In the data rows, the value 128 means zero.
Some points, one per row:
[113 111 185  60 149 151  65  98 173 157 147 105 176 110 155 101  68 124
 148 149  74 188 155 100]
[132 130 158  37 184 136  41  81 143 152 144 111 195 129 120 133  86 106
 169 139  65 219 151  99]
[113 128 153 131 136 119 117 128 119 143 139 123 124 130 114 133 135 129
 134 158 109 146 137 138]
[101 133 171  98 140 134  85 117 145 165 150 104 131 129 109 130  94 126
 147 157  89 163 145 119]
[111 142 195  58 177 131  55  82 135 177 157  86 185 113 147 134  82 142
 153 164  58 220 152 116]
[121 161 207  56 203 117  51  56 121 177 134  93 227 106 185 150 102 153
 164 164  41 248 134 129]
[107 151 217  75 147 125  61  57  82 168 167  65 251 101 198 145 114 152
 125 190  78 254 143 115]
[132 127 104 156 108 108 149 147 101 109 118 146  93 152 106 132 140 152
 133 129 162  90 120 127]
[136 128  95 172 119 120 172 134 108 113 109 154 107 139 122 123 159 121
 126 123 165  76 120 140]
[137 141 109 163 110 125 175 144 112 126 112 180  99 164 117 123 178 142
  83 104 195  84 122 154]
[122 161  73 229 157 142 189 153 132 131  89 196 145 103 157 140 134 106
 117 107 202   4  92 121]
[126 156 110 174 123 103 123 124 113 114 117 182  84 158 109 128 125 100
 108  83 201  85 130 150]
[149 124  92 188  93 124 189 140 103  99 117 141 113 150 142 108 174 131
  94 126 186  84 113 146]
[161 136  71 170 115 122 173 169  72  93 109 168  79 126 126 131 177 125
 143  85 181  66  88 162]
[109 138  91 191 127 141 178 221  84 132  98 171 107 165  75 183 145  49
  59 103 121  25 122 110]
[141 119 105 167 122 109 178 146 107 114 125 140  90 136 100  99 161 128
 124 117 165 103 116 131]
[126 123 110 162 114 175 156 164 141 126 115 158  92 100 140 102  96 130
 116 142 209  51 123 125]
[167 122  91 184 124  85 140 163 121  90 152  75 102  68  49 128 193 151
 156  84 127 128 126 134]
[119 127  76 238  73 109 192 235  84  76 119 147  82  57 113  80  60 124
 102   0 170   7   0 247]
[139 131  95 173 115 118 182 137 108 116 112 157  91 151 125 123 162 124
 128 123 181  85 123 144]
[159 126  51 144 140 115 226 143 124 105 134 168  91  92 162 162 227 182
 106  76 170  61  89 134]
[147 130  96 163 117 126 176 139 114 106 112 157 107 144 123 125 162 120
 126 112 164  80 114 143]
[138 120 108 166  98 130 177 142 120 107 131 132 118 142 146 111 152 130
  98 132 174  97 116 133]
[152 122  88 172 119 121 194 135 113 102 105 160 103 156 122 120 168 118
 121 120 178  80 112 145]
[122 130  95 166 116 124 223 133  81  98 116 139 110 128 103 126 144 136
 126 146 160 109 126 124]
[140 136  94 159 125 123 153 149 110 102 106 159  88 144 117 125 140  96
 108 111 163  87 120 142]
[109 126 125 140 129 124 128 121 131 143 114 123 127 149 115 126 112 126
 133 124 135 102 121 114]
[114 137 166  97 161 199  64 104 203 145  96  53 143  61 172 116  84 148
 104 164 106 138 146 122]
[115 117 151  68 144 147  81 107 153 155 121  90 170 123 138 121  94 126
 145 142  79 158 128  84]
[122 105 143  47 120 165 107 135 120 160 115  72 120 138 146 103 119 148
 106 146  62 174 150  78]
[144 124 115  24 155 128  49 199 104 157  63 178 150 119  91 104  93 206
 126 108  27 133  62  50]
[134 138  92 202  67 101 121 167 162 132 147 119 109 105 135 130 131 133
 125  79 157 141  92  87]
Here are 10 more points, each followed by its number:
[125 126 123 141 117 124 141 142 124 138 120 125 113 138 113 117 135 124
 118 131 137 110 128 128] 0
[107  87 152  73 143 167  79 101 157 142 125  91 167 123 144 138  91 117
 155 145  62 154 133  79] 1
[112 118 172  50 160 158  66 118 154 186 162  89 173 126 159 126  71 140
 131 135  50 198 134 100] 2
[106 117 168  57 151 154  58  98 165 159 137  90 173 118 133 125  70 117
 150 152  58 179 138  85] 3
[129 121 117 143 120 109 150 146 118 131 132 119 104 130  84 101 148 125
 126 124 137 116 124 121] 4
[ 79 151 164 119  64 121  87 119 155 151 179 116 151 102 107 107 157 141
 139 187  93 154 183 128] 5
[126 138 168 125 102 117 136 130  99 136 159  81 112 114 151 101 140 140
  56 172 131 140 125 132] 6
[107  95 131 150 131 145 131 131 132 107 130 129 102 141 126 154 134 113
 147 140 119 113 118 135] 7
[117 104 112 162 112 127 162 140 119 118 116 143  87 153 116 135 149 125
 133 132 149  92 123 139] 8
[119 131 111 164 119 118 154 125 123 126 120 147 111 158 115 130 132 124
 128 118 161  86 117 133] 9
Which of these numbered points is nearest to each point below, ignoring the 3 directions in which the first points spread most? Its number follows each.
[107 109 182  39 157 157  49  96 172 164 147  89 173 114 136 125  59 119
 157 159  53 199 152  80] > 3
[144 175  80 157 120  67 208 171 160 175 159 178  91 105 132 208 178  93
  46  25 165  56  99 174] > 2
[120 117 177  61 155 149  60  79 138 164 133 104 197 119 149 127  78 134
 150 155  66 189 142  97] > 9
[145 116  89 192 113 118 194 143 105 100 104 165  84 152 121 127 189 129
 124 123 183  65 112 157] > 8
[147 138  80 201  81 101 190 149 106  94 116 167  96 142 129 128 190 120
 106 116 193  76 115 144] > 0
[174 131   5 255  85 183 255 127 150  55  98 145  94 196 121 143 198 129
  67  91 246 113 199 162] > 2
Now 10 new points, numbered from 0 again:
[142 127 118 145 122 108 157 140 118 122 100 136 106 145 120 126 138 130
 129 126 141 111 114 143] 0
[114 114 140  88 145 131  92 115 146 161 119  89 155 127 132 125 101 128
 135 140  89 135 120  97] 1
[115  95 144  81 141 156  84 100 150 144 110  94 170 126 143 131 103 129
 155 140  75 146 120  86] 2
[118 117 148  68 145 142  79  99 145 166 102 108 182 120 145 125 105 128
 131 129  90 148 132 104] 3
[143 142 204  33 191 108  65  74 165 156  96  94 203 125 166 143  71 143
 177 138  31 242 117 153] 4
[105 135 206  21 172 163  21  52 178 166 170 100 199 125 152 128  48 125
 174 172  62 245 182  89] 5
[106 128 199  34 168 160  28  62 169 164 157  99 193 126 156 123  49 121
 168 168  61 225 175  93] 6
[117 125 174  54 160 149  59  75 156 157 140 102 190 124 151 128  80 130
 159 158  73 200 152  96] 7
[108 132 173  69 153 158  63  76 168 171 135 103 193 125 145 125  87 130
 155 155  69 177 143  91] 8
[114 122 190  47 165 153  50  76 155 158 147 102 198 117 155 130  69 130
 160 166  64 214 160  92] 9
Which of these numbered points is nearest to each point below, ignoring the 3 directions in which the first points spread most? Its number follows each.
[106 130 155  87 150 156  62 100 144 157 128  95 212  89 169 144  98 126
 134 154  76 156 130  84] > 3
[116 126 167  70 126 166  74  86 161 150 144  79 212 119 173 119  85 134
 147 167  79 194 135  79] > 2
[ 97 175 255  39 240  98   0   7  75 210 159  84 255  95 207 171 136 176
 177 190   7 255 167 144] > 4
[114 121 152  96 128 139 112 135 131 144 141 111 131 128 129 118 102 126
 130 148  97 139 140 116] > 9
[141 130  86 189 107 105 212 151  93 102 108 163  78 145 112 123 166 128
 117 124 188  76 127 155] > 0
[ 97 136 157  72 180 140  65  98 160 189 143  97 201 117 153 137  83 114
 143 160  77 156 125  88] > 8
